In the rows, zero is written as 128.
One turn sends every row of this set to another row. A few are shown first. Where does it send the rows asked after them?
Q_545: [119  88 119 112 110 130 118 108 130 174 114 138 127 143 147]
Q_387: [112  87 114 125 134 128 127 129 107 105 121 111  86 125 147]
Q_598: [112  91 113 124 118 132 140 107 146 152 127 147  84 143 130]
Q_339: [120  92 111 133 102 127 130 116 150 149 135 144  92 149 131]
Q_746: [147  87  84 109 142 118 130 111 136 151  93 118 105 125 147]
Q_640: [113 105  94 132 105 135 118 128 132 140 122 123 133 165 120]
Q_572: [116 107 111 145 110 126 128 101 138 121 110 160 102 117 114]
Q_422: [156  93 128 134 114 107 160 131 134 126 115 126  91 140 114]
Q_933: [120 100 119 144 102 119 122 115 128 121 113 171 102 121 125]
Q_631: [145 107 119 105 134  84 128 114 149 133 101 125 116 150 146]
Q_649: [124  99  94 111 128 129 142 131 113 140 115  95 129 116 160]
Q_490: [145 113 125 123 113 103 160 128 115 158  95 109 126 130 117]
Q_700: [150  86 136 119 118 105 160 128 125 125 114 121  90 130 114]
Q_931: [126 123 117 105 122  84 121 114 132 105  95 142 116 125 125]
Q_533: [152 104 137 119 111 109 151 124 115 152  94 110 136 134 119]
Q_326: [124  95 129 130  94 131 115 107 114 144 103 145 141 112 122]
Q_425: [114 117 110 117 116 106 141 137 122  90 128 122 108 119 143]
Q_731: [114  91 122 106 117 134 119  93 139 166 112 127 128 139 136]
Q_421: [125  78 111 130 107 147 110 123 118 107 117 134 127 137 113]
Q_603: [115  88  97 128 122 146 122 132  99 146  97 146 129 144 138]
Q_751: [103  97 115 117 116 124 121 136 116 119 119 159 109 162 131]
Q_249: [158 105 117 134 131  98 130 117 124 116  79 147 121 122 136]
Q_65: [124  96 115 109 121 122 133 129 103 102 112 112 129 100 149]
Q_959: [ 98 128 108 126 126 114 125 130 101 135 105 100 124 134 147]
Q_370: [113 120  90 118 124 111 149 139 132 127 129 107 108 136 156]
Q_630: [138  82 137  90 116 120 140 118 108 132 103 111 116 113 114]
Q_985: [116 108  94 148 128 131 124 125 104 116 104 101 113 111 138]
Q_377: [110 106 132 122 107 130 124  99 113 145  95 149 134 112 118]
Q_577: [102 107 122 110 125 112 117 125 123 114 129  93 108 145 145]
Q_611: [160  97 105 132 137 101 129 112 130 122  81 135 117 114 139]
Q_186: [152  96 118 108 138  96 131 118 145 144 100 129 113 157 152]
Q_275: [129 125  97 131 111 104 162 131 130 145 112 120  93 134 111]

Q_985 goes to Q_959
Q_425 goes to Q_65
Now these:
Q_275 goes to Q_931
Q_631 goes to Q_700
Q_572 goes to Q_377
Q_421 goes to Q_603
Q_186 goes to Q_422
Q_326 goes to Q_545

One turn sends every row of this set to another row. A few are shown first. Where does it send the rows asked after them?
Q_736: [103 144 100 129 110 122 141 129 137 155 143  99 133 145 113 109 140 107
 140 117 135 141 115 108 127 127 128]
Q_60: [148 123 134 135 131 135 135 119 112  89 139 147 115 123 129 135 112 100
 126 114 114 114 140 138 123 157 127]
Q_608: [131 120 122 125 126 103 144 113 118 140 128 130 144 137 114 150 112 153
 136 139 115 107 149 131 108  82 112]
Q_403: [126 115 106  94 141 138 111 103 126 122 117 116 125 120 131 140 111 145
 143 131 134 114 164 126 124 138 111]
Q_887: [115 137 160 134 130 140 150 142 136 130 137 123 124 113 134 132 110 153
 131 123  94 120 126  95 123 112 114]
Q_583: [157 103 110 143 100 110 114 132 131 137 150 137 121 124 108 140 123 126
 117 139 131 109 108 139 129 128 145]
Q_156: [131 132 122 139 129 116 118 145 126 128 158 122 103 144 121 147 130 139
 131  97 163 125 129 122 120 167 125]
Q_134: [111 127  86 152 127 132 141 136 131 127 126 102 127 125 134 129 144 130
 134  92 139 126 131 102 122 135 117]
Q_976: [133 116 132 120 115 135 149 125  98 110 122 119 131 131 117 120 123 140
 144 133 120 118 115 134 140  79 129]
Q_54: [124 133 114 126 125 111 123 115 131 125 146 134 134 143 127 132 126 133
 142 140 121 108 140 165 120  75 112]
Q_172: [111 153 150 136 126 153 136 127 152 124 158 117 125 123 135 130 115 112
 146 141  99 116 119 120 126 107 117]
Q_793: [100 126 102 106 132 131 102 127 130 113 131 130 134 136 153 122 117 141
 155 150 145 127 134 126 115 116 147]
Q_159: [141 138 151 125 125  82 136 122 128 126 149 162 130 144 123 126  98 121
 122 124 104 124 146 126 120 149 126]
Q_325: [138 108 116 135 163 103 134 102 118 127 149 147 130 118 123 152 129 122
 122 106 118 103 117 143 123 144 137]
Q_469: [123 132 114 116 151 116 145 130  99 108 134 131 136 145 128 137 127 122
 147 133 115 126 130 151 141  85 120]
Q_58: [116 151 131 129 142 132 135 155 144 135 140 131 121 131 127 153 107 132
 126 135  93 126 149 118 127 122  95]
Q_66: [151 117 130 115 116 115 137 112 107 142 164 137 147 103 111 140 119 128
 119 128 125 153 114 147 113 122 147]
Q_939: [122 116 118 110 142 104 122 129 120 103 134 116 130 135 142 110  91 151
 156 128 129 129 147 106 147 127 134]
Q_281: [109 132 117 136 124 111 155 106 135 152 148  95 138 126 114 102 126 131
 137  93 128 133 131 103 115 131 120]
Q_960: [147 132 137 117 101 118 111 129 127 129 153 148 122 134 140 155 149 101
 126 153 112 123 117 118 125 130 133]
Q_849: [125 109 129  89 122 118 104 107 129 138 130 106 120 128 130 113 129 146
 150 149 128 113 128 104 142 120 128]
Q_27: [132 140 141 139 112 121 119 120 126 147 156 113 137 144 115 138 126 118
 145 131 173 138 116 115 111 160 135]
Q_51: [107 138  95 131 115 124 126 132 139 161 131 110 135 127 132 123 159 135
 124 110 140 144 132 116 110 129 108]
Q_988: [133 132 134 130 115 129 112 137 118 139 151 117 120 133 117 132 135 136
 129 114 174 149 125 133 109 165 122]
Q_23: [130 130 117 128 118 122 123 126 124 125 127 171 133 123 133 134 128 143
 112 107 136 119 103 161 132 137 144]
Q_505: [129 121 156 102 116 120 148 124 108 134 151 149 115 131 112 130 123 120
 118 132 105 127 114 109 100 136 156]
Q_893: [122 108 128 127 135 123 143 117 107 128  97 134 130 138 110 121 124 151
 131 134 124  94 128 137 117  97 116]
Q_176: [107 134 115  78 124 126 128 103 134 132 153 120 127 135 122 131  90 146
 152 130 126 123 149 123 115 116 144]
Q_820: [122 148 141 126 129 114 135 121 126 134 153 130 123 146 128 154 123 147
 138  86 159 123 120 112 126 167 131]
Q_970: [139 120 142 145 107 129 117 124 124 114 123 164 133 115 151 140 132 136
 116 133 129 117 135 125  89 141 132]
Q_843: [111 155  99 141 121 119 150 114 142 133 138 110 146 134 134 127 120 127
 140  82 132 135 142 114 135 136 109]
Q_241: [105 134 138 138 153 154 136 160 126 120 127 123 115 123 124 115 118 119
 127 144 104 132 129 125 116 128 110]
Q_597: [129 137 151 129 135 113 133 104 122 140 171 111 132 136 125 143 132 128
 149 105 158 131 113 107 116 159 135]
Q_52: [143 127 127 135 130  95 147 114 112 135 130 150 163 135 114 150  99 121
 130 132 127 125 109 120 138 141 150]
Q_265: [112 141 157 144 130 141 122 127 152 147 124 128 134 121 128 112 119 128
 129 154 109 116 132 125 110 124  97]

Q_970 goes to Q_159
Q_265 goes to Q_58
Now these:
Q_849 goes to Q_403
Q_820 goes to Q_27
Q_893 goes to Q_608
Q_843 goes to Q_736
Q_325 goes to Q_66

